Families of rows that turns and mirrors carry onto each other, the same ones carrying the whole set onto itself: the rest of each named row's family, in list order
4 families of 8 rows
Noru: [ -7 -12  16  10 -15  22  -8 -20   8   2   7 -18  13 -26   8  -7   9  14
   8   8  -5  -7  21   5  12  -3   1  18  -5  24  17 -13  14 -31]
Nopo: [ 23   1  21  -5  30  22 -25 -19  35  -5  23 -23  17  -5 -29  21  -1  10
   2  -1  -5   1  17   7  20  25  13   8  19 -17  21   4  -7 -26]
Nagef: [ -6  -2  11  -2  11  26  -5 -18  20  -3  21 -37  24 -12   0  -7  32   5
   9  25  13   0  13 -11  22   1  24  11  -5  -6  23  -4   5  -8]
molo: [  6 -27  23   4  24  25 -26 -10  27  -4  41  -8  11   5 -28  -8  13  -1
   2   9  16   7  -4  10   9  -2   7   9  -1   7  30 -10   8 -24]
gil: [  1 -26  13   4  17  29 -17 -16  40   0  35  -8   2   8 -19 -12   5 -11
  14   3  19  10   8   6  10   6  12   7   8  13  25 -14  -3 -28]
pibo: [ 12   8  25  10  11  11  -8   6   5   3  -2  -4  -3  11 -15  23 -31  18
   7 -19  11  -6  19  19  -7  21 -12  14  20  -7  20 -10   1 -22]
toka: [ 12  -2  32   6  12  10 -11  10   5  -5   0   4  -4   4 -23  21 -32  17
  -3 -16   5   3  26  20   2  12 -13  12  27   5   8  -6   5 -26]
Mumit: [ -5  17  18  -4  12  11   1  11 -13 -12 -23 -24   6  -9  -1  17 -11  25
  -7  12  -4   0  34   4  11   3  -1  10  17 -15  -2  -5  16  -2]
gom: [  1  25  11  -2   5   5  -2   9  -8   1 -23 -23   8 -10   6  12 -12  22
   4   5  -9  -2  30  -2  -2   5  -2  13  17  -7   3 -10  17  -7]
sike: [ 12  11  22  -2  42  15 -11   5  16  -8   9 -17   6  25 -22  18  -7  10
   5  -1  23   3   7   5   0  21  13   8  26 -32  13  -1  -1   2]
Mopid: [ 14  13  15  -7  38  14 -20  12  22 -10   3 -10   0  22 -22  10  -5   6
   4  -2  13  12  11   4  -6  22   9  -3  29 -26   7  -9  10  -2]
vukun: [ -2  27  17   1   3  11   1   4 -12   0 -19 -24  15 -11   6  19 -17  22
   1   4  -1 -10  30   2   5  10  -5  15  15 -18  10  -9   9  -9]
zuz: [ 22  -3  18  -4  28  24 -35 -14  38 -12  20 -19  15  -2 -27  14  -3   6
   0   1 -10   8  16   4  19  22  16  -2  19 -17  10  -1   6 -31]
firat: [ -8  -6  13  11 -18  23  -4 -17   5   6  11 -23  15 -27   5  -5   6  13
  11   6   5 -10  26   4  16   2  -1  16 -12  17  34 -13   8 -30]
kef: [-13 -11   8   6 -10  23  -5 -13   8  -4   4 -21  13 -32  -2 -12  -1   9
   0   8  -8  -4  31   2  17   1  -4   6  -7  18  23 -14   8 -34]
boli: [  8 -23  21   7  18  28 -17 -17  36  -1  40 -16   8   7 -23  -7  18  -2
  15   4  27   1   1   6  12  13  14  11   1   3  31  -8  -3 -21]
Mula: [ 14   9  15   9  10   8 -16   7  10   2  -8  -4  -7   8 -18  16 -30  15
   8 -20   7   3  21  16 -13  18 -12   9  23  -2  10 -13  12 -19]
zosez: [  8 -26  20   5  19  29 -28 -17  36 -10  33  -8   8   7 -23 -13  17  -2
  11   5  20   6  -2  11   9  14  14   5   6   3  19 -11   8 -26]
mit: [ 13   5  17  -1  17  11 -19   8   3   5  -3   1   0  11 -21  22 -34  12
   1  -9   4   6  18  19  -9  12 -21   6  15  -5  22 -16  10 -30]
pugiz: [ 19  -8  15  -7  34  23 -34 -17  29  -8  20 -22  20  -7 -31  20  -4   8
  -8   8 -15   9  10   7  19  10   6   4  12 -17  17  -2   5 -28]
notuk: [ 11   3  22  -3  41  13 -11   9  22 -10   6  -8  -4  29 -22  14  -7   4
   9   4  23  15  11   7   5   7  10  10  32 -20   1  -6   4   4]
sed: [-20 -12  13  16  -2  19  10  15  -9  -5  -9 -11  -3   1   4 -15  -6  14
   5   3  29  -2  15   5  -3  -1  -6   8  -3   7  15 -22  18  -5]
Lat: [-16   3  14   5  -3  13   7  10 -12   9  -4  -9   4   6   6  -7  -1   7
  10   8  28   5  13   1  -9 -18  -9  14  -2  14  21 -23  22  -5]
suver: [ -7 -10  13  -2  19  25  -9 -12  15  -5  21 -29  22 -10  -2  -4  31   8
   0  29   5   9   7 -13  19 -19  20  11  -5  -2  17  -5  16  -5]
bif: [  1  23   9  -8   8  10  -3   4  -7   5 -24 -22  14  -4   2  22 -19  21
  -3   9  -6   8  25  -3   4  -3  -8  11  12 -15  11 -13  18 -10]
pef: [-17   1  14  11  -4  11   8   5  -9   3 -10 -10   0   0  11 -13   7  12
  14   8  20  -5  15   4  -9  -6  -3  18   2  13  11 -20  21   1]
Mozol: [ 10   2  17  -9  47  18 -21  13  17  -5   7 -11   8  27 -20  14  -9   5
  -3   4  17  11  -1  -2  -5   7   7   2  23 -30  13 -12   9  -4]
vose: [ 17   6  17 -14  33  21 -23 -19  40  -6  18 -18  17  -6 -24  17  -2   3
   3   8 -15  10  22   7  26  11  13   5  26  -6  11   0  -6 -25]
basum: [-17  -8   2  -7  18  27  -3 -15  23  -9  11 -32  17 -10  -1 -17  25  -3
   6  28   9   7  15 -12  22  -5  20   3  -1  -9  16 -10   7  -2]
Tum: [-18   4  13  13  -5  17  12   7 -14   4  -7 -16   5   2  13  -6   2  14
  12   5  33  -8  13   3  -4  -1  -1  19  -1   3  23 -20  14  -1]
peg: [ -7  -9  17  -4  14  27 -12 -15  24 -14  17 -29  23 -15   3 -17  35   3
   6  26   6   3   9  -8  20  -1  26   8  -1  -2  11  -8  12 -10]
vule: [ -3  -7  13   3 -12  17  -9 -18   2   6  10 -18  16 -23  -2  -1   6  12
   4  15  -5   1  23   9  15 -14  -4  17 -10  24  25 -13  16 -29]

Which other rows belong to the same family as notuk? gil, toka, Mumit, kef, sed, vose, basum
Which other rows belong to the same family as zuz? Noru, gom, Mopid, Mula, zosez, pef, peg

